Each named move below is a turn or a mirror, shown by a few rows before and after it. Which moves, in which order, take the first row of each later pair to the second? The first pair is answered.
move Sada:
|  32 |  -2 | -19 |   6 | -21 |  17 |  -8 | -13 |  17 | -35 |   8 |  -6 |   4 |  -9 |   4 |  33 | -20 |  22 |  19 |  22 |  -7 | -21 |  20 |  -2 | -42 |  -4 |   1 |  ->  |  17 |   8 | -28 |  -2 |  -7 |  12 | -15 |  -7 |  13 | -17 |  16 |   0 | -24 | -17 | -13 |  20 | -33 |  40 |  22 |   6 |  -4 | -37 |   4 |  14 | -26 |  -9 |  10 |
| -13 |  -8 |  20 |  18 |  21 | -36 |  16 | -51 |  -6 |  28 | -12 |  -2 | -26 | -16 |  26 | -26 |  -6 |  20 | -34 |  -8 |  17 | -11 |  -5 |  -5 | -20 | -13 |   3 |  ->  |  -1 | -17 |  28 |  26 |  10 | -33 |  16 | -51 |   0 |  16 | -20 |  -7 |  -4 |  -9 |  34 | -16 |   1 |  10 | -38 |   1 |  12 |  -4 |   3 | -20 | -31 |  -9 |  -5 |
| -19 |  23 | -42 |  47 | -25 | -16 |  38 |  20 |  43 |   9 |   5 | -25 |  20 |  29 |  30 |  33 |   0 | -37 |  56 | -40 |   8 | -18 |   6 | -21 | -13 |  26 | -14 |  ->  | -32 |  38 | -53 |  35 | -12 | -22 |  36 |  18 |  35 |  23 |  16 | -19 | -12 |  18 |   6 |  17 | -12 | -16 |  63 | -59 |  11 | -39 | -13 |   1 |   3 |  25 |  -1 |
move pafu:
|  -9 |  47 | -23 |  -8 |  11 |  15 |  28 |   7 |   9 |  13 |  17 |  -5 |  13 |  17 | -22 |  -8 | -36 | -15 | -11 |   4 |  -8 | -12 |  -4 |  22 |  -2 |  -6 |  38 |  ->  |  11 |  43 | -15 |   7 |  -1 |  22 |  30 |   3 |   4 |  10 |  14 | -11 |  17 |  41 |  -6 |   6 | -34 |   6 | -18 |  -3 |   0 | -21 |  15 |  22 |  -1 |   1 |  37 |
| -27 |  16 | -20 |  -3 |   1 |  14 |  -3 |  15 |  -3 | -12 |  -4 |   7 |   6 | -34 | -72 |  -7 | -27 | -24 |   7 | -23 | -18 | -16 |   1 |  25 |   0 |   1 | -33 |  ->  | -10 |  21 | -19 |  25 | -14 |  38 |   9 |  10 |  -7 | -14 | -11 |  -2 |  21 |   3 | -48 |  21 | -22 | -19 |  -6 | -29 | -16 | -13 |  28 |  22 |   0 |  13 | -41 |
| -10 |  -7 |  -7 | -32 |   4 | -22 | -31 | -32 |  11 |  26 |  34 | -48 | -26 | -16 |  -3 | -16 |   5 |  37 | -22 | -17 |  -2 |  -3 |   8 |   9 |  23 |  -9 |  -8 |  ->  | -21 |   3 | -16 | -23 |   4 | -16 | -27 | -28 |  28 |  33 |  33 | -54 | -21 | -12 | -13 | -12 |  -2 |  17 | -23 | -17 | -20 |  20 |   5 |  10 |  23 | -12 | -11 |
|  18 |  18 |   5 |  -8 |  -6 |   5 | -11 |   4 |  -9 |   3 |  -5 |  -9 | -26 |   5 | -10 |   0 | -34 |  26 |   2 |   9 |  20 | -30 |   1 |   8 |  28 |   5 |   7 |  ->  |   2 |  23 |  -2 | -16 |   0 |   4 | -11 |  13 |   0 |   9 |  -2 |  -6 | -27 | -12 | -25 | -10 | -36 |   3 |   4 |  11 |  14 | -19 | -16 |   9 |  29 |  -1 |   6 |
move nuz:
|  51 |  13 | -19 |  37 | -13 |  47 |   7 |  14 |   3 | -16 |   8 | -26 |  -2 |  41 |   3 |  42 |  -8 |   8 |  10 |  -6 | -18 |   0 |  27 |   3 |  17 | -18 |  -3 |  ->  |  22 | -16 |  -8 |  32 |  19 |  23 | -11 |   1 |   8 | -40 |   9 | -25 |  -1 |  43 |   7 |  58 |  37 |  -2 |  -5 | -28 | -22 |  -3 |  27 |  -9 |   6 |  -7 | -16 |
| -45 | -55 |  11 | -26 |  19 | -54 | -15 | -29 |   2 |  -7 |  -6 |   2 |   8 | -30 |  23 | -39 |  74 | -13 |   2 |  24 |   0 | -12 |   0 | -20 | -13 |   2 |   4 |  ->  |   9 | -14 |  -4 | -26 | -35 | -25 |  13 | -10 | -15 |  30 | -11 |   2 |  14 | -44 |  22 | -79 |   5 |   5 |  28 |  73 |   7 |  -7 |  -3 |  -8 |   6 | -20 |  26 |
|  -1 |  20 |   5 |   1 |  -2 |  -6 |  50 | -27 | -32 |   4 | -24 | -12 | -18 |  17 |  18 |  -2 |  -8 |  51 |   1 | -39 | -13 | -23 |  -2 |  51 |  39 | -12 |  36 |  ->  | -20 |   2 |  10 |  -1 |  14 | -16 |  37 | -32 | -31 |  -8 | -27 | -12 | -17 |  22 |  19 |  11 |  18 |  45 |  -5 | -53 | -16 | -25 |   2 |  46 |  32 |  -4 |  29 |
| -21 |  23 | -45 |  -5 |  -9 |  -2 |  19 |   7 |  20 |  34 |   1 | -12 |   8 | -27 | -27 | -44 | -17 | -46 |   9 |  28 | -37 |  37 | -27 |  -4 |  15 | -10 |   7 |  ->  | -39 |  25 | -45 |   8 |   5 |   1 |  17 |   5 |  27 |  28 |   0 | -11 |   2 |  -8 | -29 | -22 |  -7 | -59 |   0 |  -4 | -43 |  40 | -22 |  -2 |  16 |  -6 |   0 |
Now pairs of rows:
Each pair is 2 to 3 moves apart.
|  11 | -30 | -53 |   7 |   9 | -15 |   4 |  -4 |  30 | -14 |   1 |  11 |  45 | -12 |   1 |  33 |   7 | -35 |  11 | -19 | -23 |  60 |  -9 | -17 |   6 |  24 | -17 |  ->  |  -6 | -50 | -45 |   0 |  31 | -36 | -10 | -17 |  20 | -17 |   2 |  12 |  21 |  -7 |   8 |  40 |  30 |  -6 |   1 | -46 |  -8 |  26 | -12 |   0 |  14 |  37 | -13 |  Sada, pafu, nuz
| -36 |  13 | -12 |  15 |  26 |  12 |   0 |  23 |  -1 |  38 |  -9 | -14 | -33 | -16 | -21 |   7 | -17 |  -2 |  -7 | -23 | -16 |  21 |  -2 |  59 |  35 | -14 |   0 |  ->  |  -3 |  -2 |   5 |  49 |  -4 |  30 |   7 |  11 |   2 |  17 | -25 | -27 |  11 |  26 |  22 |  40 |  -1 | -10 | -18 | -11 |  -8 |  34 |  41 |  35 |  20 |   1 | -15 |  pafu, Sada
|  -7 |  -6 | -12 |  33 | -39 |  -9 |  43 | -33 | -22 |  53 | -31 | -35 |  -3 |  28 |  13 |  18 | -10 |  24 | -14 | -13 |  24 | -14 |  11 |  28 |  40 |  -5 |   3 |  ->  |  20 | -41 |   8 |  21 | -49 | -24 |  31 | -31 | -25 |  17 | -37 | -32 |  28 |  11 |  36 |  16 |  11 |  12 |  -3 |  27 |  36 | -11 |  20 |  -7 |  14 |  -5 |  -7 |  pafu, Sada
|  -9 | -37 |  14 |  12 |   3 | -14 |   1 | -30 |  -5 | -21 | -31 | -22 |  15 |  32 |  48 |  18 |  39 |  -4 | -13 |   5 |   6 |  -6 |  42 | -22 | -18 |  14 |  -3 |  ->  | -25 | -30 |   4 |  13 |   1 | -10 |   6 | -21 |  13 | -17 | -33 | -20 |  25 |  19 |  33 |  18 |  41 | -42 | -14 |  14 | -18 |  26 |  29 | -29 | -22 |   9 |  -8 |  Sada, pafu, Sada
| -63 |  -8 | -22 | -15 |  65 |  10 | -13 | -15 |   0 |   5 |  35 |  21 | -43 |   0 | -20 |  10 |  37 |  37 |   8 | -98 | -21 | -28 | -17 |  35 |  26 |  16 |   4 |  ->  | -88 |  -4 | -43 | -25 |  64 |   2 |  -2 |  -6 |  26 |  20 |  30 |  13 | -10 | -36 | -31 | -21 |  42 | -35 |  14 | -55 | -52 |  25 | -31 |   9 |  13 |  -1 |   0 |  nuz, pafu
|  35 | -43 |  10 |  19 | -16 | -11 |   7 | -15 | -18 |  -8 | -19 |   1 |  25 |  14 |  46 |   5 |  36 |  14 | -19 |  20 |  21 | -14 |  35 | -21 | -16 |  19 |  -8 |  ->  |  -1 | -42 |   3 | -24 |  12 | -42 | -12 |  -3 | -20 |  -4 |   1 |  23 | -10 | -47 |  12 | -39 |  26 |  23 |   0 |  25 |  30 | -31 |  -7 | -12 |  -8 |  -3 |   8 |  pafu, Sada
